128 stands for zero in the data rows.
Here are some numbered points:
[127  97  70 144 164 135  72 151 124  87  87 127 149 100 180  72 105  69 189 133 105 126  75 127 192 111  70 183 124 161 124 138 127] 0
[114  88 106 138 141 156 129 112 137 152  85 103 107 117 143 116 100 126 152 138  92 125 122  78 135 159 127 144 122 154 127 140 139] 1
[170 121 114 128 170 118 113 155 138  89  96 171  89 103 179 104 127 116  82 104 136 123 137 101 144 140 143 114 116 146 108 148 152] 2
[ 94 105 148 168 142 133 145 138 121 148 122 148 136 111 136 113 160 119 144 146  90 145 130 116 125 124 106 178 121 111 135 141 136] 3
[ 91 121 117 181  87 145 113 110 130 129 136  85 105 130 118 101  91 124 186 113 123 150  93  86 118 153 106 148 164 158 121  98 165] 4
[127 128 132 108 127 149 127 161 122 123 126 161 106 128 134 113 121 112 130 118 130  92 123 141 145 140 135 119 117 117 130 120 142] 5
[145  74 117 136 136 161 127 121 145 141  39 118 118 107 168  83 125  90 128 158 101 133  97 101 145 173 120 131 148 148 121 149 167] 6
[127 126 139 131  95 114  97 105 135 118 124  91 154 147  87 145 138 112 104 147 145 130 112 118 112 119 139 126 137  91 107 103 159] 7
[130 121 139 132 143 135 146 113 136 137 147 128 119 105 115 125  91 129 126 115 134 135 134 126 115  99 159 132 140 133 142 138  98] 8
[133 149 121 131 151 137 115 128 144  98 101 142 138 101 137 119 134 111 139 128 136 135  91 138 152 133 137 103  99 122 111 137 134] 9
[109 118  98 133 130 140 119 120 124 114  99 112 132 124 141 123 138 104 134 144 106 147  87 109 131 138 130 157 113 129 131 106 180] 10
[138 126 109 121 114 130 119 110 105 129  96  87 135 121 120  93 142 152 157 174  89 157 104 102 128 130 147 162 121 109  94 110 166] 11
[103 126 148 128 119 134 107 142 102 111 118 139 149 142 158 100 133 114 132 147 133 114 108 126 116 149 151 138 136 131 130 102 158] 12
[ 94 144 140 124  74 132 133 135 125 126 179  96 131 161 102 181 117 123 122 128 105 104 142 162  97 132 127 123 143 118 152  94 108] 13
[138 152 157 136 123  97 166 128 119 142 215 170 123 153 121 154 101 181 132  99 170  99 203 173 109  98 122  83 162 146 152 162  37] 14
New points follow, each followed by the numbers of its three nearest points above by angle, seen from the average point of the numbered points, smallest number first.
[138 116  92 108 132 122 130 120 134 135 112 105  89 141 125 128 106 151 126 129 118 119 119  99 107 143 152 125 130 133 130 131 140] >> 1 8 11
[118 129 133 130 106 127 104 130 117 125 124 113 118 140 134 117 118 113 144 134 130 123 120 106 133 160 119 128 153 132 127 107 165] >> 4 7 12
[117 115 135 110 108 151 100 160 112 140 117 129 102 115  76 102 109 129 127 188 134 118 107 135 132 134 143 137 168 124 121 102 137] >> 5 7 11
[148 131  89 105 152 147 133 133 133 110  97 120 132 121 141  81 116 130 123 144 110 147  95 127 132 123 163 152 123 135 117 120 154] >> 6 10 11
[133 132 153 158 127 108 136  86 153 123 148 128 118 137 156 156 123 150 141 102 112 122 167 100  99 140 120 123 110 148 106 120 124] >> 8 13 14
[129 149  97 155 126 142 123  86 120  98 122 100 125 124 127 132 132 136 126 125 130 147  89  99 155 133 140 124 101 123 112  95 159] >> 7 10 11
[124 122 170  88 108 122 130 112 119 163 156 144 152 128 117 132 130 123 109 157 139 115 168 154 119 130 148 106 148 112 140 122 114] >> 8 13 14
[131 134  95  99 146 119 129 159 104 114  76 130 158 147 172 102 169 122 130 138 129 111 122 128 160 165 124 150 104 155 126 142 159] >> 0 2 12
[133 139 160 119 119  79 113 112 133 166 181 124 131 126  89 204 129 144  97  78 151  98 194  99  98 136 122 114 115  93 144 150 105] >> 8 13 14
[137 120 173 117  98 113 137 118 142 102 150 148 151 160 136 145 117 113 113 118 137 109 176 144 105 123 175  91 150 127 134 122 105] >> 8 13 14
[124 122 135 108 130 145 141 128 117 153 133 156 134 114 126 131 147 119 114 118 142 130 117 171 152 107  65 132 106 107 121 101 115] >> 5 13 14
[144 120 144 106 131 102 117 121 128 125 138 152 132 118 147 127 125 152  73 112 186 121 144 127 117  99 153 125 131 139 144 108 120] >> 2 8 14
[149 144 143 130 132 125 147 131 137 124 119 113 132 125 111 105 141 166 134 118 160 138 139 137 130 137 112 117 151 120 117 156 110] >> 8 9 14
[129 129 151 113 136 122 138 138  97 158 159 149 106 137 135 140 136 172 110 114 140 137 182 141 118 137 102 129 135 133 146 125 111] >> 8 13 14
[141 157 119 109  86 125 111 126 146 114 154 152 151 136  95 152 120 140 131 128 172  84 144 151 128 132 109  89 127 129 103 130 131] >> 7 13 14
[115 125  63 152 153 163 147 143 132  98  92 123 155 113 158  96 127 112 157 132 134 143 110 128 139 101 129 109 137 163 124 161 117] >> 0 6 9
[ 73 123 131 116  64 108 120 126 105 154 220  53 134 149 120 164 119  97 150 117 108 136 131 122 116 120 115 138 145 137 157  60 129] >> 4 7 13
[153 124 153 149 147 137 163 128 158 104 115 138 164 152 147 146 140 128  91 134 142  85 163 166 129 121 137  94 122 134 115 152 106] >> 2 8 14
[183 151 148 119 127 126 156  79 184 120 119 135 163 129  97 190 130 139 107  96 195 108 160 163 142  90 149  59 105 130 114 147  41] >> 8 9 14
[129 136 138 164 154 152 105 156 132 120 103 165 152  92 102 149 149  96 123 142 121  99 136 132 143 110 108 142 123 116 139 166  93] >> 3 9 14
[124 148 118  90 115  84 111 143 113 131 144 126 149 138 141 105 138 136 135 128 147 159 116 122 127 127 118 140 138 136 138 125 141] >> 7 12 14
[128 116 117  95 104 137 159 147 114 120 102 116 137 155 155 117 145 150 137 139 113 150 114 137 125 133 161 142 113 119 137 115 135] >> 10 11 12
[112 141 101 127 142 134 147 132 120 160 155 126  92 135  97 148 119 175 148 120  98 139 158 111  89 131 120 138  97 125 152 151  89] >> 8 13 14
[161 124  89 179 226 127 124 117 135 125 127 129 119  87 125 151 129 159 160  97 144 172 105 141 149  59  36 156  81 167 104 164  39] >> 0 8 9
[136 127  74 134 154 141 137 126 128 134 117  78  61 137  97 121  73 137 144 132  84 161 112  86 128 147 170 119 108 133 132 134 124] >> 1 8 11
[112 114 159 159 107 135 145 155 124 119 166 169 149 141 148 123 131  75 153 127 121 110 164 149 125 132  77  91 147 109 127 159 114] >> 5 13 14
[108 148  66 106 145 119 141 145 121 146 153 115 120 153  92  95 148 167 136 162  90 146 161 122 116 123 138 100  98 131 131 173 123] >> 11 13 14
[134 135 114 117 113  99 107 149 114 114 144 122 132 127 158 118 150 116 115  97 124 135 124 103 111 132 120 160 123 142 147 129 166] >> 2 10 12
[114 130 120 115 134 136 129 137 156 138 160 141 158 132  89 143 115 117 115 147 162 110 134 178 105 101 140  93 131 123 117 137  95] >> 8 13 14
